One turn or mirror swaps these rows in pairs. Which row does each one swap with?
The rows were stretched afterwards, more along some directions than others.
did: [  0  10 -21 -18 -22  -2   7  -4  24  14  -2   4  -4 -14   3 -11  -1 -18
  -7   5  10  -2  20   0  12]
vazo: [ -6   0  -9  -7  10  -2  18   7  -2  -9  12   3   9   9  11  -7  27  -7
  10  27   2   5  -5 -10  15]
vered: [ -2  -2 -13  -6 -20  10  -6  -1  -3   7   0 -18 -11   9 -24  -6  13   5
  -8  -8  -8  -2  25  -2 -13]
ronu: [  6  12   3  -8   9  -9 -29   2  -6   1   2  14   2   9  -6   3 -28  26
  10  -8  -7  11  -5  -1   2]
Zoras: [-16   2 -19 -30  -8  -9 -10  15  -8  11   2  17 -12   1 -20   2  -3  -6
  36   4 -16  30   2  13 -12]
lapit: [ -3 -12   6  -6 -27  -3   0  -5  11   9   9  -7 -11   1 -24  -5 -23 -11
 -15 -14  -8  -9  -3 -13  -5]
Rofak: [-10   4 -21 -31  -9   7 -16  12  -3  16   1  15 -11  -3  -7  -4  -3  -6
  37   4 -17  25  13   3 -13]
Fuba: [  2  -7   4  -5 -24   4   3   3   5   8  18 -13 -12   5 -25   4 -24 -17
  -8 -15  -9  -8   0 -12  -5]
Pulon: [-14 -13   6  -8 -14   4   2  -9  -7   7   2  -2 -14  -2 -29   2 -14 -12
  -5 -12 -12   4  15  10  -5]
let: [ -3  -1   6   5  -5   3 -18 -11   3  11 -14  -4  -1  -9  23   1  -7   5
 -10 -24   7  13  11 -19 -16]
Lig: [ -4   6  -8  -8  -7  -7 -18   1  -4   3  11  -5  -5  14   3  -7 -10  -1
  11   8 -12  -8   3 -16  -4]
zugug: [-3 -3 -1 -9  6 -2 11 12 -6 -9 13  0  5 13  0 -6 24 -2  8 25 -5  9  0 -7
 15]
zas: [-12   2 -14   1 -19  17   6  -7  12  15  -2   1   1  -9  17  -5  10 -27
 -13   5  18 -14  27   2   4]
lov: [  2  11   2  -3   9 -12 -22  -3   0  -3   0  18   3   8  -6   4 -20  20
  12  -5  -3   9  -9   0  -4]
sul: [ -8  -7 -15 -11   6 -11 -25  -8  -5   2  -1   0  -8  13 -10  -7  -9   4
  13   5 -13  -3   3 -11  -4]
nebup: [  0   1   1  -5  12   2   9  13  -5 -14  18  -1   9  11  12  -2  20  -1
  10  17  -7  -3  -5 -12  15]
Zagak: [ -8  -3  -8 -11  -6  -4 -17  -8   5   4   3   0  -4  11   1  -5 -10  -4
  10  -2 -10 -16  11  -8  -7]
Sobi: [ 16  15  -7  -1 -10  16 -15  30   8  20  16 -10   1   0   0 -21 -13 -13
   7  -4 -10  -6  14 -10   8]
nateg: [  4  17   5  -7   7 -14 -18   5   1  -5   0  12   2   9  -6   4 -17  20
  13  -3  -6  11 -12   1  -3]
betok: [ -1  -9  -9 -11  -7  13 -17   3  -3  29   3  -7 -10 -20  12 -25 -10  -3
   0  -4   6   7  17 -38   0]
ror: [ -2  -8 -16  -5 -20   6  -8  -5  -1   9  -3 -18 -16   6 -20  -2   8  12
  -9  -9  -4   5  22  -4 -11]
Saped: [ -3  14 -34 -17 -23   0   6   0  23  18   3   7  -8 -13   1  -9  -5 -22
  -2  10  10  -3  24   5  12]
Tul: [-19 -11  -4 -15 -11   1   7  -9 -11  10  -4  -2 -15  -8 -25  -2 -11 -12
  -4 -13  -5   2  12   9   2]
ribiz: [ -6  -4 -10 -19   1  -9 -20  -7  -5  10  -1  -1  -5   7   0 -17  -4   0
   9   8  -9  -5   6 -16  -1]
pomu: [ -7   6 -11   5  -3  12  17  -4   4   6  -3   7   6  -1  11  -1   5 -17
  -8   4  17 -18  18  14   5]
tasad: [ 18  20 -12  -5  -7  22 -27  31   8  28  13  -1   0  -3   3 -31 -20  -6
  10  -2 -10  -6  14 -14  -1]
bopi: [  6   0  -7  17 -21   5   6 -14  21 -12   6  -7  -3   9   3  11  -6  -5
  -2  -7   0  -5  22   2  -7]
Soz: [  3   4   3  12  -5   2 -14  -9   7   9 -12   2   1  -4  22   6  -6   2
  -3 -16  10  14  17 -12 -11]
Gerer: [  0  -5 -11   9  12   2  15   7   5   1  23  -3   5   3   2 -13 -15 -10
   5  20  14   0 -16 -13  15]
roza: [  5  -1  -3  -9  -1  18 -16   6  -6  28  10  -2  -3 -24  22 -21 -14 -11
   1  -7  -1   1  15 -28   6]
zoz: [  5  -7 -14  -6 -20  12 -11   0   6  12   0 -17 -14   6 -22  -5  -2  15
 -13 -10  -4   0  25  -4  -8]
Bip: [ -6  -9  -4  -8  -5 -21  12 -12   2   4  -8   3  -1  -4 -23  -7  19   6
   2  10   7  15  -3   1  -4]
giki: [ 17  22 -10  -5  -7  17 -25  30   5  25  16  -3  -1  -5   7 -23 -16 -14
   9  -6 -12  -7   8 -11   4]
turak: [ 10   5  -5  16  13   3  18  11   2  -5  28   1  11   8   5  -9 -11  -9
   9  23   7  -7 -14  -5  14]
tep: [ -7  -1 -29 -25 -19   9   7  12   5  25  16  -7  -5 -18  10 -14  -9 -15
   2  -2  14   7   2 -32  10]
Dulek: [-18  -2 -25 -25  11  -7 -11  14 -10   1  -1  10  -8   2  -9   0  -1  -8
  41   6 -15  29  -3   3  -5]
lev: [ 12  18 -11  -2  -7  15 -18  34   6  23  13  -2   0  -2   1 -24 -17 -14
  14   1  -9  -3  10  -6   4]
Seg: [-11 -15   0 -15 -12 -19  14 -13   2   8  -6  -5  -4 -15 -19  -8  13   0
  -5   1   5  12  -5 -10  -5]
zelas: [  5  13   1 -19   8  -8 -29   4   0   6  -2  15  -3   0  -6   3 -22  23
  10  -8  -8  12  -7  -5  -1]
mupup: [-19   9 -22 -19 -19 -10   5  -4  18  -1 -12  13  -9  -6  -7 -17   1  -4
  -4   5  -2  11  10   6  -5]
tipu: [ 2  1 -8 -4 10 -2 14 12 -2 -7 20  5  8 12  6 -5 24 -1 12 26  0  2 -4 -5
 14]
tem: [ -3  -1 -13  -7 -18  11 -13   4   1   6  -4 -17 -12   5 -14  -6  12  13
  -7 -10  -4   0  20  -7 -17]
dogop: [-17   1 -22 -32  -9  -1  -9   6  -1  11   0   6 -14  -2  -8   7  -2 -15
  35  -1 -11  28  11   3 -14]
pigar: [-17 -20  -7  -8  -3 -24  16 -16   0   2  -9  -2  -2  -5 -25  -6  21   1
   1   3  11  17  -6  -1   0]
Zud: [-17 -10   5 -13 -15   4  -4 -15  -8   8 -12  -9 -14 -10 -18   0  -3  -4
 -12 -14  -2   0  21   0 -10]
Burob: [  3  14   6  -7   0 -13 -17  -4  -2  -1   6  11   0  11 -14   5 -21  19
   6  -7  -6   9  -5   3   1]
gir: [-14  -2 -10  -1  -7   7  12  -4   1  12   0  -2   1  -4   8  -1  16 -25
 -14   3  17  -7  21   4   5]
gon: [  7  -1  -3   6   4   5  15   8   2   6  32  -2   4  -4   1 -10 -21 -17
   2  15   6 -10 -12 -11  12]
Deni: [  8   2   4   8 -10   6 -14 -12   4  14 -12  -5  -1 -10  22   1   5  -3
  -5 -16   7  11  18 -22 -16]
Vabu: [ -3   0  -5  -9   3   1  17  16   1  -6  18   4   7  11   3 -13  24  -1
  11  29   2   8   0  -8  14]
zumur: [  8  -3  -3  17 -18   2   4  -9  18 -13  13  -5  -4   7   5   7  -9  -7
  -2  -8 -10  -4  13  -3  -5]
pubav: [ 12  -3  -3  19 -14   7   6 -11  15 -13  20  -8  -2   8   6  10 -12  -7
  -7  -8  -2  -9  14  -4   0]
Lifi: [-17  -2 -13 -22   3  -5  -9  10 -15  -3   5   8 -11   9 -20   9  -5  -9
  40   1 -15  27   2  12 -14]
tudil: [-12  -2 -12   4  -6   5  22  -9   5   5  -5   5   2   2   9   4  16 -17
 -12   8  18  -6  23  13  10]
Tig: [ -5  10  -4  -9 -12   1 -23  -6  -2   3   4  -3  -3  14  -2  -5 -10  -3
  13  -1 -14 -17  16  -9  -9]
rifi: [ -5  -3 -13 -17  -8  12 -15   1  -1  30   1  -7  -5 -22  17 -26  -7  -2
  -4  -2   8   4  21 -36   5]
miva: [  4  12 -27  -8 -22   5  10  -3  26  16   3   8  -3  -9   6 -10  -3 -23
   0   9   9  -7  26   7  13]
gam: [ -1  -7 -24 -30 -17   8   1  11  10  32   7  -4  -6 -20   5 -22 -11  -5
  -4  -6   9   1   4 -32   6]
tup: [  4  15 -23   7 -13   2  -2  -5   7   3  32   3  -5   3   9  -6  -6 -25
  -1   6  -1  -5  18 -13   7]
Gima: [ -4   4   2   8 -19   9 -19 -17   7   9 -14  -7  -1 -12  28   7  -6  -3
  -6 -27   5   9  17 -16 -16]

Deni swaps with pomu
mupup swaps with tup
roza swaps with Zud
vazo swaps with lov
sul swaps with Dulek
giki swaps with tem
tipu swaps with nateg
pigar swaps with Gerer

